One turn or mirror swaps these rows in pairs. Which row does each one swap with?
fubo: -1.76,+2.14,+0.35,-0.36,+1.44,-0.99,+1.07,-0.83,+1.88,+1.94,-1.38,-0.34,+0.05,+0.07,-1.08,+0.74,-2.09,-1.91,-0.21,-1.36,-0.11,+1.24,-0.35,+1.23,+0.64,+2.19,+0.88
zote: +1.54,+0.43,-0.46,+0.52,-1.48,-1.49,+0.70,+0.01,+2.72,+0.41,-1.62,-0.13,+1.79,-0.25,+0.40,+0.42,-0.28,-0.82,+0.77,+0.16,+1.01,-0.11,-0.12,-3.60,+0.14,+1.43,-1.01
vide: -1.53,-1.31,-0.41,+1.03,+0.29,-3.32,-0.45,+0.14,-0.49,+0.47,-0.55,-0.29,-0.84,-0.50,-2.28,-1.55,-0.63,+1.04,+0.55,-1.74,+1.00,+0.90,-0.04,+0.00,+1.79,+0.26,-0.93
medi: -0.52,-2.50,+0.25,-0.47,-0.96,-2.69,-0.44,-0.38,-0.12,-0.50,-0.81,-0.61,-0.01,-0.37,-0.69,-0.68,-0.05,-1.00,+1.13,-0.39,-1.06,+3.18,-0.16,-0.30,+2.66,+1.64,-0.24
nele: -1.50,-1.83,+0.58,-1.66,-1.59,+0.58,+1.42,-0.75,-0.10,-0.06,+0.43,-1.70,+0.18,-1.13,-0.51,+0.03,-1.34,+1.26,+2.46,-0.09,-0.28,+1.05,+1.63,+1.05,-0.70,+0.65,+1.77
poba: +1.54,+0.52,-0.72,-1.32,-0.23,-1.01,-0.23,-0.48,+2.59,-0.20,-0.87,+1.78,+0.30,-0.94,-0.77,+0.57,-0.28,-1.14,+0.76,+0.75,-0.02,-0.32,+0.98,-3.92,+0.76,+0.60,-1.57
zova: -1.00,+1.06,+0.67,-1.52,+0.15,+1.15,+1.57,-0.12,+0.11,+1.55,+0.27,+1.05,+1.01,-0.09,-0.70,+0.29,-0.98,-1.39,+1.62,+1.91,+0.68,-1.67,+1.58,+1.09,-0.39,-0.43,-0.93
peluf: -0.99,+1.94,+0.47,-0.74,+0.67,-1.61,+0.67,-2.08,+2.56,+1.53,-0.15,-0.06,-1.11,-1.37,-0.93,+0.93,-1.34,-1.20,-0.77,-1.03,+1.06,-0.16,+0.18,+1.52,-0.59,+0.52,+1.44
luf: +0.27,-0.59,+0.94,+0.69,-1.24,-1.59,+0.07,-1.85,+0.12,-0.20,+0.49,+0.39,-0.23,-1.75,-4.00,+1.10,+1.13,-0.23,-0.76,+0.13,+1.70,+0.65,+2.15,-1.01,-1.03,+0.79,-0.48
zaz: +1.22,-1.17,+0.56,-0.33,+0.10,+0.11,+1.06,+0.59,+1.12,-0.21,+0.73,-0.47,-1.35,-0.34,+0.30,+2.33,-0.84,+2.45,-1.61,-0.90,-1.44,+1.63,-1.40,-0.95,+0.73,+1.96,+0.29
nif: +0.23,-0.72,+1.69,-1.75,-0.56,-0.27,+0.22,-0.55,-2.07,+0.32,+0.01,-0.48,+1.07,-0.59,-2.80,+0.61,-1.38,-0.06,+1.40,-0.96,-0.69,+0.58,+1.38,-1.20,+1.47,+1.93,-2.99
Zil: -1.04,+0.01,-1.50,-0.62,+0.29,+0.14,-0.04,-0.02,-0.15,-1.36,-1.13,+0.94,+0.29,-1.12,-2.47,+0.61,-1.44,+2.12,+0.04,+0.16,-2.51,+0.31,+3.11,-0.56,+0.25,-0.66,-0.01
vebak: +0.16,-2.95,+0.93,-0.95,+0.61,-0.84,+1.27,+0.74,-0.26,-1.38,+1.36,-0.33,-1.96,+0.78,-1.57,+0.45,-0.03,-0.48,-0.09,-0.29,-0.06,+1.20,+0.94,+2.15,-0.48,-0.02,+0.58
Devi: +0.03,-0.32,+1.34,-0.08,-0.89,+0.25,+1.52,-0.97,+0.43,+0.42,-0.10,+0.36,+0.83,+1.16,-1.97,-0.04,+0.08,-0.97,+1.58,-0.35,-3.59,-0.71,-1.34,-1.59,+3.03,+0.82,-0.59
merer: -1.30,+0.60,-1.65,-0.02,+0.65,+1.03,+1.03,+0.60,+0.58,-0.73,-2.39,-0.81,+0.33,+1.26,-2.14,+0.23,-2.00,-0.24,+0.15,+0.48,-0.99,+1.82,+0.12,+1.27,+1.76,+1.11,+1.53
Dozu: -0.40,+0.70,+0.10,-0.77,-0.74,-2.03,-0.89,+0.67,-0.38,-0.73,-0.51,+0.72,+0.03,-1.16,-1.57,+1.00,-1.01,+1.73,+0.24,-1.48,-2.41,-0.41,+3.36,-0.01,-0.01,-0.89,-1.80
kib: +2.89,+1.77,+0.00,+0.59,-0.99,-0.44,+0.39,-2.34,-0.68,+1.68,-1.36,-1.63,-0.37,+1.70,-1.54,+0.33,-0.40,-0.19,-0.61,-0.78,+0.07,-1.06,+0.11,+0.12,+0.36,+0.81,+0.71
dozab: -0.23,+1.27,+0.79,-0.50,-0.25,-0.08,+0.49,-1.14,+1.52,+1.21,+0.54,-0.62,+0.70,-0.23,+1.78,+0.62,-0.47,-1.58,+1.66,+2.39,-1.36,-0.27,+0.81,+1.31,+0.08,-0.19,+1.18
duzel: -1.00,+1.30,+0.46,-0.79,+0.33,+1.40,+1.39,-0.52,+0.70,+1.36,-0.32,+1.03,+1.19,-0.58,-0.75,+0.08,-1.10,-1.10,+1.63,+1.37,+0.88,-2.11,+1.95,+0.75,-0.93,-0.26,-0.72
sir: -2.17,-0.11,+0.70,-2.32,-0.05,-0.67,+3.23,+0.44,+1.01,-0.38,-0.60,-0.67,-1.51,-1.75,-2.04,+0.47,+0.03,-0.49,-0.14,-0.49,-0.25,+0.99,+1.39,-1.28,-0.89,+1.86,+1.31
ber: -0.55,+0.03,+1.68,-2.36,-1.47,-0.01,+2.81,-0.55,-0.77,-1.02,-1.49,-1.23,-1.43,+0.19,-2.26,+1.40,+0.12,-1.02,-0.31,-0.37,-0.67,+0.85,+0.74,-0.82,-0.31,+2.03,+1.68
nibud: -0.31,-0.27,+0.34,-1.00,-1.16,-0.78,-0.03,-0.99,+0.75,-0.20,+0.54,-0.82,+1.74,+0.36,+1.71,+1.08,+0.10,-1.24,+1.61,+2.48,-1.75,+1.20,+0.26,+0.89,+0.83,+1.12,+1.16
Berus: -0.97,+1.27,-0.69,-0.05,+1.21,-0.38,+0.54,-0.41,+2.03,+0.97,-2.35,-0.59,+0.15,+1.46,-1.60,+0.24,-1.64,-2.65,-0.23,-0.89,-0.24,+1.40,-0.37,+0.52,+1.41,+1.68,+1.65
Vuge: +0.96,-0.95,+2.09,+1.33,-0.64,-0.76,+0.94,+1.00,-0.45,+1.30,+0.77,-0.66,-0.75,+2.24,-0.41,+0.20,-0.20,-0.86,-0.19,-2.08,+0.41,+0.58,-0.23,+2.31,+0.15,+1.25,-1.06
Sop: +0.75,-0.71,+1.83,+0.85,-0.32,-1.06,+0.95,+1.54,-0.92,+1.82,+1.31,-0.29,-0.78,+2.09,-0.77,+0.48,-0.14,-0.66,-0.22,-1.58,+0.24,+0.56,+0.35,+2.21,-0.02,+0.87,-1.53
fuzu: -0.72,+1.76,+0.50,-0.50,+0.25,-2.34,+0.30,-1.35,+2.26,+1.18,+0.40,+0.21,-0.84,-2.27,-1.86,+0.90,-0.69,-0.60,-0.86,-1.19,+1.55,+0.45,+1.83,+1.00,-1.58,+1.00,+0.56
lak: +2.36,+0.99,+1.05,-0.75,-1.99,+0.09,+0.61,-1.96,-1.25,+0.28,-1.58,-1.89,-0.44,+1.68,-1.49,+0.97,+0.07,-0.72,-0.63,+0.08,-0.37,-0.94,-0.08,+0.14,+0.93,+1.19,+1.32
dul: -1.12,-0.68,-0.91,+1.35,-0.75,-2.88,-0.63,-0.22,+0.20,+0.85,-1.43,+0.22,-0.24,-0.90,-2.72,-1.80,-0.89,+1.19,+0.79,-1.09,+0.91,-0.37,-0.16,-0.04,+1.54,-0.21,-1.16
tis: -0.09,-0.26,+0.27,-0.16,-0.44,-0.06,+1.93,+0.70,+2.21,-0.69,+0.24,+0.51,-0.38,-0.24,-0.04,+2.95,-1.11,+2.10,-1.98,-0.53,-1.32,-0.40,-1.69,-1.00,-0.61,+1.05,+0.24
Tik: -1.53,+1.21,+0.34,-1.02,-0.12,+0.96,+1.48,-0.83,+0.60,+1.89,-0.17,+0.67,+1.53,-0.36,-0.63,+0.05,-0.82,-1.49,+1.52,+1.88,-0.03,-2.18,+1.11,+0.96,-0.52,-0.20,-0.15
Rige: +1.77,+0.56,-1.02,+1.59,-0.41,-1.05,+0.27,-2.01,-0.38,+0.89,-0.68,-0.62,-0.55,+1.17,-1.53,-0.87,-0.17,+1.19,-0.42,-0.02,+0.86,-2.13,+0.03,+0.47,+0.75,-1.26,+0.38
reles: -0.97,-1.71,+0.26,-0.56,-2.07,+0.31,+1.45,+0.14,-0.03,+0.72,-0.44,-2.45,+0.85,-0.83,-0.22,-0.28,-0.72,+0.51,+2.20,-0.03,+1.41,+1.23,+1.17,+0.48,-1.04,+1.14,+1.63
tamat: +0.21,-0.95,+1.48,+0.88,-1.78,-0.81,-0.90,-0.23,+0.55,-0.38,+0.10,+0.59,+0.98,+1.12,-3.23,+0.71,-1.24,-1.20,+1.67,-2.26,-0.70,+0.97,+3.27,+0.27,+0.41,-0.57,-0.88
bugum: -0.80,-0.47,+1.24,-0.65,-0.93,+0.60,+1.36,-0.92,+0.52,-0.20,+0.63,+0.58,+0.73,+0.80,-1.49,+0.11,+0.32,-0.73,+1.64,+0.04,-3.61,-0.28,-1.21,-1.55,+2.99,+0.29,-0.44
bipig: +0.81,-0.29,+1.35,+1.62,-0.67,-1.39,+1.17,+1.01,-0.25,+1.50,+1.21,-0.73,-0.47,+2.35,-0.73,-0.12,+0.03,-0.63,-0.71,-2.18,-0.16,+0.74,+0.34,+2.26,-0.01,+0.61,-1.29
kufot: +0.36,+0.59,+0.13,-0.48,-0.31,+0.27,+0.81,-0.74,+1.30,+1.38,+0.38,-0.44,+1.06,+0.16,+2.38,+1.59,+0.34,-1.44,+0.82,+2.47,-0.97,-0.02,+0.01,+1.17,+0.19,+0.43,+0.83
fiz: +1.05,+0.25,-0.98,-0.43,-1.23,-1.18,+0.34,+0.05,+2.22,+0.36,-1.60,+0.03,+1.12,-0.25,-0.36,+0.63,+0.52,-1.65,+0.72,+0.24,+0.50,-0.03,+0.26,-3.99,+1.02,+0.97,-2.08
fut: -1.24,+0.29,-0.71,-0.78,-0.45,-0.80,+0.09,+0.33,-0.47,-1.25,-0.90,+0.97,+0.10,-1.07,-2.17,+0.84,-1.37,+2.28,+0.31,-0.81,-2.63,+0.45,+3.48,-0.65,+0.02,-0.56,-0.66
bakof: -0.58,-1.01,-1.27,+1.29,+1.49,-0.94,+1.09,+0.95,+2.04,+0.99,+2.33,+0.11,-0.24,-0.60,-1.43,-0.42,+1.08,+0.74,+0.73,-0.97,-1.84,+1.43,+2.14,-1.37,-0.48,+0.10,-0.11
zod: +0.17,+0.69,-1.39,+1.70,+0.04,-1.53,+0.06,-1.01,-0.23,+1.86,-0.94,-0.78,-0.68,+0.07,-1.78,-0.66,-0.61,+2.21,-0.64,-1.00,+0.64,-2.03,+0.20,+0.36,+0.34,-0.83,+0.45
ter: +1.65,+1.34,-0.86,+1.35,-0.30,-1.23,+0.35,-1.68,+0.02,+1.21,-0.99,-0.18,-0.91,+1.27,-2.29,-0.33,-0.92,+1.24,-0.15,-0.69,+0.05,-2.46,-0.48,+0.53,+0.07,-0.69,+0.77
nafu: +1.38,+0.15,-0.59,-0.77,-0.02,-1.20,+0.49,-0.08,+2.84,-0.31,-0.88,+1.31,+0.86,-0.70,-0.79,+0.56,+0.12,-1.50,+0.75,+0.69,-0.75,-0.60,+0.76,-3.94,+0.42,+0.63,-1.94
nopus: +1.02,+2.11,+1.17,+0.92,-1.03,-2.42,+0.49,+0.54,+0.70,+1.60,+0.47,+0.95,-0.18,+0.58,+0.38,+1.04,-0.19,+0.45,-0.32,-2.19,-1.70,-0.70,+1.34,+0.56,-0.55,-0.14,-2.44
bopup: -0.61,-0.94,-1.38,+1.41,+1.81,-0.66,+1.69,+0.68,+2.69,+0.90,+2.15,-0.11,-0.32,-1.11,-1.41,-0.41,+0.66,+0.66,+0.26,-0.62,-1.33,+1.14,+1.94,-0.66,-0.27,-0.28,+0.28
tola: +0.24,-0.58,+0.13,-0.09,-0.42,-0.11,+1.43,+0.78,+2.10,-0.87,+0.75,-0.25,-0.89,-0.27,-0.05,+2.58,-0.83,+2.32,-1.50,-1.20,-1.42,+0.65,-1.88,-1.53,+0.00,+1.67,-0.18
Pazaf: +0.96,-0.23,-1.02,-2.19,+0.07,-1.37,+0.27,-0.51,+2.60,-0.99,-0.12,+1.56,-0.43,-1.34,-1.54,+0.55,-0.40,-1.09,+0.57,+0.80,-0.59,-0.41,+1.75,-3.21,-0.05,+0.06,-1.41
ruli: +1.77,+0.22,-0.75,+0.07,-1.05,-1.54,+0.97,-0.21,+2.49,+0.43,-0.87,+0.16,+1.43,+0.19,-0.02,+0.62,+0.40,-1.24,+0.12,+0.48,+0.83,+0.33,-0.09,-3.73,+0.27,+1.38,-1.94
ton: -1.18,+2.18,-0.05,+0.08,+1.18,-0.78,+0.95,-1.24,+2.24,+1.98,-0.99,-1.47,+0.22,-0.11,-0.89,+0.45,-1.50,-2.00,-0.15,-0.93,+0.80,+1.44,-0.67,+1.00,+1.15,+1.32,+1.02
favav: +0.35,+0.52,-0.90,+1.57,-0.32,-1.31,+0.54,-1.94,-0.02,+1.20,-0.69,-0.29,-0.39,-0.38,-2.11,-1.36,-1.01,+2.69,-0.40,-0.87,+0.79,-1.62,-0.43,+0.36,+0.80,-0.70,+0.06
Subo: +0.15,-1.62,+0.07,-1.43,-0.87,-1.39,-0.34,-0.58,-0.16,-0.67,-0.08,-1.15,+0.86,-0.17,+0.71,+0.66,+0.01,-1.03,+1.67,+1.88,-1.29,+2.85,+0.61,+1.15,+1.57,+1.70,+0.73
Nono: -0.53,+0.21,+1.50,-1.46,-0.05,+0.38,+0.58,-0.84,-1.57,+1.05,-0.61,+0.14,+1.71,-1.05,-3.14,+0.20,-0.84,-0.89,+1.79,+0.10,-0.40,-0.30,+2.34,-1.09,+0.48,+1.46,-2.60
bine: +0.11,-0.64,-0.26,+0.14,-0.52,-0.02,+1.78,+0.66,+2.11,-1.05,+0.54,+0.64,-0.85,-0.24,-0.37,+2.66,-1.13,+2.79,-1.50,-0.43,-1.29,+0.73,-1.61,-0.09,-0.44,+1.45,+0.36
zov: -0.40,-2.61,+0.10,-0.68,-1.22,-2.14,-0.66,-0.66,-0.16,-0.82,-0.41,-0.66,+0.49,-0.18,-0.24,+0.11,+0.28,-1.03,+1.46,+0.87,-1.01,+3.19,+0.35,+0.03,+2.35,+1.43,+0.34
lumi: -1.35,+0.71,-1.49,-0.49,+1.14,+1.21,+0.63,-0.09,-0.33,-1.11,-2.01,+0.06,+0.79,+1.23,-2.77,+0.27,-1.94,-0.03,+0.69,+1.20,-1.07,+0.95,+0.87,+0.35,+1.79,+0.76,+1.22
Pez: -0.26,+0.03,+1.49,+0.62,-2.69,-0.35,-0.60,+0.18,+0.88,-1.34,-0.70,+1.32,+0.91,+1.15,-3.56,+1.11,-1.68,-1.00,+0.59,-2.18,-0.13,-0.05,+1.76,+0.66,-0.25,-0.40,-0.86
dolas: +1.41,-1.48,+1.24,-0.64,-0.37,+0.16,+1.45,+0.82,+0.62,-0.87,+1.07,-0.49,-0.90,-0.13,-0.63,+2.70,-0.60,+1.65,-1.18,-0.39,-2.05,+1.50,-1.60,-1.10,+0.73,+2.03,-0.47
Zem: +0.29,-0.11,+0.48,+0.75,-0.99,-0.02,+1.54,+0.72,+2.83,-1.21,-0.23,+0.34,-0.03,-0.07,+0.11,+2.67,-1.63,+2.11,-1.79,-0.94,-0.78,-0.03,-1.39,-0.56,-0.45,+0.73,+0.74
rilo: +0.04,-2.86,-0.46,-2.01,+1.08,-0.52,+0.45,+0.70,+0.36,-1.81,+1.28,+0.19,-1.49,-0.12,-1.67,+0.80,-0.76,-0.59,+0.58,+0.62,+0.18,+0.81,+1.96,+1.05,-0.69,-0.07,+0.71
Fedos: +0.94,-1.33,+0.64,+0.08,+0.13,+0.07,+1.87,+0.63,+1.65,-0.57,+0.97,-0.59,-0.60,-0.54,+0.25,+2.28,-0.53,+2.36,-1.49,-0.59,-1.90,+1.16,-1.59,-1.03,+0.44,+1.76,-0.18
Gopa: +1.23,-0.16,-0.63,-1.50,+0.15,-1.14,+0.57,+0.20,+2.37,-0.46,-0.06,+1.19,+0.26,-1.72,-1.17,+0.75,+0.12,-1.00,+1.01,+0.98,-0.06,-0.21,+1.45,-3.83,-0.22,+0.40,-1.87
lilom: -1.42,-2.12,+0.95,-1.37,-1.47,+0.47,+1.69,-0.59,-0.12,+0.22,+0.25,-1.49,+0.41,-0.68,-0.42,+0.03,-1.46,+0.85,+2.91,-0.07,-0.41,+0.96,+1.63,+0.95,-0.14,+0.29,+1.94
mak: -0.11,+1.50,+0.58,+0.50,-1.14,-2.79,-0.55,+0.82,+0.29,+0.09,+0.65,+0.14,+0.31,+0.04,-0.25,+0.90,-0.47,+1.45,-0.13,-2.24,-2.48,-0.43,+2.77,-0.12,-0.67,-0.59,-1.91
fogo: -0.97,+2.17,-0.38,-0.27,+0.67,-0.76,+1.02,-1.22,+1.79,+0.83,-1.61,-0.30,+0.57,+1.37,-1.31,+0.13,-1.65,-2.36,+0.12,-0.41,+0.10,+1.45,-0.78,+1.28,+1.95,+1.68,+1.20
sus: +0.30,-0.89,+1.29,+0.35,-2.15,-0.78,-1.53,-0.26,+0.38,-0.75,-0.10,+0.27,+0.82,+1.19,-3.25,+0.65,-0.93,-1.60,+1.36,-2.29,-0.68,+0.96,+2.94,+0.05,+0.44,-0.14,-1.15
res: +1.36,-1.77,+0.82,-0.77,-0.38,+0.00,+0.89,-0.05,+0.17,-0.02,+0.91,-1.41,-0.75,-0.35,-0.72,+2.30,-0.64,+1.83,-1.34,-0.66,-1.98,+1.98,-1.07,-1.25,+1.13,+2.62,-0.62
tobu: +1.41,+0.30,-1.32,-0.50,-0.78,-0.84,+0.37,-0.34,+2.79,-0.47,-0.61,+0.64,+0.90,-0.24,-0.49,+0.78,+0.15,-0.93,+0.75,+0.84,+0.20,-0.20,+0.06,-4.14,+0.22,+1.13,-1.61
sota: +1.58,-1.10,+0.98,+1.32,-1.83,-0.50,+0.13,-1.54,-0.56,-0.97,+0.25,+0.34,+0.23,+0.29,-4.36,+0.97,+1.39,-0.32,-0.98,+0.56,+0.09,+0.37,+0.76,-1.39,+0.92,+1.11,-0.74
vivu: +1.22,+1.89,+1.73,+1.64,-0.96,-2.15,-0.24,+0.30,+0.29,+1.63,+0.81,-0.24,-0.40,+1.09,+0.08,+0.48,-0.56,+0.38,+0.09,-2.01,-2.20,-0.30,+1.60,+1.01,-0.26,-0.15,-1.61

fogo pairs with zod
poba pairs with zaz
ber pairs with luf
Subo pairs with Dozu
nif pairs with rilo
tobu pairs with tola
vebak pairs with Nono
peluf pairs with kib
lak pairs with fuzu
Zem pairs with zote
favav pairs with Berus
Zil pairs with medi
fiz pairs with bine
nibud pairs with mak
tis pairs with ruli
reles pairs with Pez
vivu pairs with dozab
zova pairs with Sop
Vuge pairs with duzel
res pairs with Pazaf
zov pairs with fut
Fedos pairs with nafu

